Small tables with named rows and columns. After each table, cells are looked up by row and column.

dogof:
|  | tepori | morad | pusu | nos | mibubap | tuzum | lif |
|---|---|---|---|---|---|---|---|
| faku | 3.68 | -0.87 | -1.46 | 0.10 | 4.05 | -3.32 | 0.59 |
| risez | 0.14 | 0.35 | 3.71 | 5.16 | -0.61 | 1.40 | 1.96 |
| vemuga | 1.09 | 1.89 | 1.99 | 1.90 | 2.90 | -0.89 | 0.05 |
| posiru | 0.82 | -0.75 | 1.43 | 2.97 | 2.91 | -1.34 | -1.04 |
| dosogab | -0.42 | 5.65 | 2.62 | 1.10 | 2.85 | 5.30 | -1.32 |
| fubig | -2.24 | 2.69 | 1.56 | 2.40 | 2.67 | 0.63 | -0.97 |
| lepog | -1.04 | 1.07 | -1.35 | -1.12 | 3.87 | 1.61 | -1.19 |
| mobeb | -2.97 | -1.76 | -0.83 | 1.60 | 1.71 | -4.95 | 0.68 |
| gibagi | 4.41 | 1.26 | 3.61 | 2.04 | -1.81 | 6.69 | 3.59 |
| niridit | -5.21 | 3.64 | 0.99 | -0.35 | 1.90 | -1.71 | 2.93 |
| negin | -4.15 | 1.16 | 0.24 | -1.05 | 1.31 | -1.00 | 2.55 |
| bimi | 3.65 | 1.56 | 0.06 | -4.06 | 0.81 | 2.16 | 3.74 |

tuzum of niridit is -1.71
tepori of risez is 0.14
tepori of negin is -4.15
tuzum of fubig is 0.63
tepori of fubig is -2.24
morad of faku is -0.87
mibubap of lepog is 3.87
pusu of lepog is -1.35
pusu of negin is 0.24
nos of mobeb is 1.60
mibubap of vemuga is 2.90
lif of risez is 1.96

fivetor:
	petet	suv	dizelip	rif	sev	rolidi	gemolok
deno	125	126	90	115	184	162	136
peg	136	162	104	145	98	172	152
gok	133	135	135	135	135	136	134
sil	120	146	121	118	84	192	97
lonavo	152	148	160	137	160	187	149
lum	164	145	157	136	161	202	156
lud	126	183	155	131	158	189	156
nekogi	192	198	110	174	165	122	55
gol	153	129	151	160	158	194	145
tufevak	108	177	149	132	154	162	143
bigapu	111	185	145	137	147	172	152
ragob	172	148	137	99	156	172	154
pom	131	116	135	143	126	83	125

ragob, rolidi => 172
gol, rif => 160
ragob, dizelip => 137
deno, sev => 184
deno, rolidi => 162
pom, rif => 143
gok, petet => 133
Row with the largest rif: nekogi

vilir =
	legef	kifavep	napo	limolu	govem	fom
fod	801	868	541	484	703	767
somu	329	236	437	417	900	195
rure	217	404	322	763	917	189
bofiziz	534	307	605	273	44	471
valepa	158	503	318	814	882	359
nal	564	802	478	809	117	141
fusar	733	887	534	726	58	258
renuges	867	893	457	763	762	523

kifavep of somu is 236
limolu of valepa is 814
limolu of somu is 417
govem of fusar is 58
govem of somu is 900
kifavep of fusar is 887

Table terunu
,dos,buz,sir,fod,kamuka
savegos,167,369,757,298,163
ronaga,281,275,325,495,635
pimen,454,175,380,369,624
suz,221,243,550,400,350

What is the buz of suz in terunu?
243
What is the fod of pimen in terunu?
369
What is the dos of suz in terunu?
221
What is the buz of ronaga in terunu?
275
What is the kamuka of savegos in terunu?
163
What is the dos of savegos in terunu?
167
What is the sir of savegos in terunu?
757
What is the fod of savegos in terunu?
298
What is the fod of ronaga in terunu?
495
What is the buz of savegos in terunu?
369
What is the buz of pimen in terunu?
175
What is the sir of ronaga in terunu?
325
What is the kamuka of suz in terunu?
350
What is the sir of pimen in terunu?
380
What is the dos of pimen in terunu?
454
What is the kamuka of pimen in terunu?
624
What is the fod of suz in terunu?
400
What is the sir of suz in terunu?
550

vina
cols = fimu, futiba, puvofeg, guv, kem, ruf
puzu: [4.991, 7.629, 2.767, 5.303, 7.177, 4.208]
pip: [7.669, 1.616, 6.012, 5.926, 4.026, 4.520]
funaz: [3.543, 4.676, 7.434, 3.162, 4.807, 7.141]
zav: [4.247, 6.085, 5.824, 1.691, 8.592, 3.642]
toz: [8.078, 3.373, 4.701, 6.586, 4.891, 2.592]
vuza: [4.632, 6.198, 4.910, 2.446, 8.419, 3.553]
rin: [4.142, 4.701, 5.656, 6.513, 1.566, 8.385]

toz, puvofeg => 4.701
funaz, kem => 4.807
vuza, kem => 8.419
funaz, fimu => 3.543
funaz, puvofeg => 7.434
puzu, futiba => 7.629
puzu, kem => 7.177
vuza, fimu => 4.632
toz, guv => 6.586
rin, guv => 6.513
toz, futiba => 3.373
rin, futiba => 4.701
funaz, guv => 3.162
puzu, fimu => 4.991
vuza, puvofeg => 4.910
vuza, futiba => 6.198
rin, puvofeg => 5.656
pip, guv => 5.926
puzu, puvofeg => 2.767
pip, kem => 4.026
Row with the largest fimu: toz

bomoduz =
columns: bom, mumire, lagemop, levibat
pup: [59, 59, 53, 75]
dovose: [52, 39, 48, 59]
valupu: [68, 83, 56, 97]
tez: [48, 23, 51, 31]

What is the bom of valupu in bomoduz? 68
What is the mumire of tez in bomoduz? 23
What is the lagemop of valupu in bomoduz? 56
What is the lagemop of pup in bomoduz? 53
What is the levibat of pup in bomoduz? 75
What is the mumire of dovose in bomoduz? 39
What is the bom of pup in bomoduz? 59
What is the lagemop of tez in bomoduz? 51
What is the bom of tez in bomoduz? 48
What is the levibat of dovose in bomoduz? 59
What is the mumire of valupu in bomoduz? 83
What is the levibat of tez in bomoduz? 31
What is the bom of dovose in bomoduz? 52
What is the levibat of valupu in bomoduz? 97
What is the mumire of pup in bomoduz? 59
What is the lagemop of dovose in bomoduz? 48

vabime:
|  | gopalu | pusa | zubogi | kig | bibalig | tiketot | nozibap | kime | dum |
|---|---|---|---|---|---|---|---|---|---|
| midob | -0.36 | -0.25 | 0.47 | 0.37 | 0.22 | -0.36 | -0.58 | 0.34 | 0.05 |
| basalop | -0.46 | -0.25 | -0.01 | -0.24 | -0.18 | -0.58 | 0.67 | -0.49 | 0.01 |
| leden | -0.12 | -0.55 | -0.01 | 0.32 | 0.44 | -0.53 | -0.21 | 0.29 | 0.37 |
| pozakib | 0.54 | 0.24 | 0.35 | -0.18 | -0.05 | 0.54 | 0.00 | 0.03 | -0.54 |
| zodu | -0.10 | -0.01 | -0.60 | -0.32 | 0.23 | -0.01 | -0.11 | -0.93 | 0.08 |
| mab | -0.13 | -0.28 | -0.20 | -0.56 | -0.37 | -0.48 | 0.21 | 0.65 | 0.13 |
| fum | -0.02 | 0.38 | 0.08 | 0.08 | 0.02 | 0.07 | -0.09 | 0.81 | -0.48 |
| kisuziz | -0.21 | 0.26 | -0.33 | -0.30 | -0.30 | 0.66 | -0.36 | -0.58 | -0.06 |
| gam | -0.62 | 0.13 | -0.78 | 0.00 | 0.33 | -0.48 | -0.15 | -0.23 | 0.14 |

What is the nozibap of kisuziz in vabime? -0.36
What is the kime of gam in vabime? -0.23
What is the dum of gam in vabime? 0.14
What is the pusa of mab in vabime? -0.28
What is the kime of leden in vabime? 0.29
What is the nozibap of pozakib in vabime? 0.00
What is the gopalu of gam in vabime? -0.62
What is the tiketot of leden in vabime? -0.53
What is the gopalu of zodu in vabime? -0.10
What is the zubogi of gam in vabime? -0.78
What is the kig of fum in vabime? 0.08
What is the gopalu of leden in vabime? -0.12
What is the dum of midob in vabime? 0.05

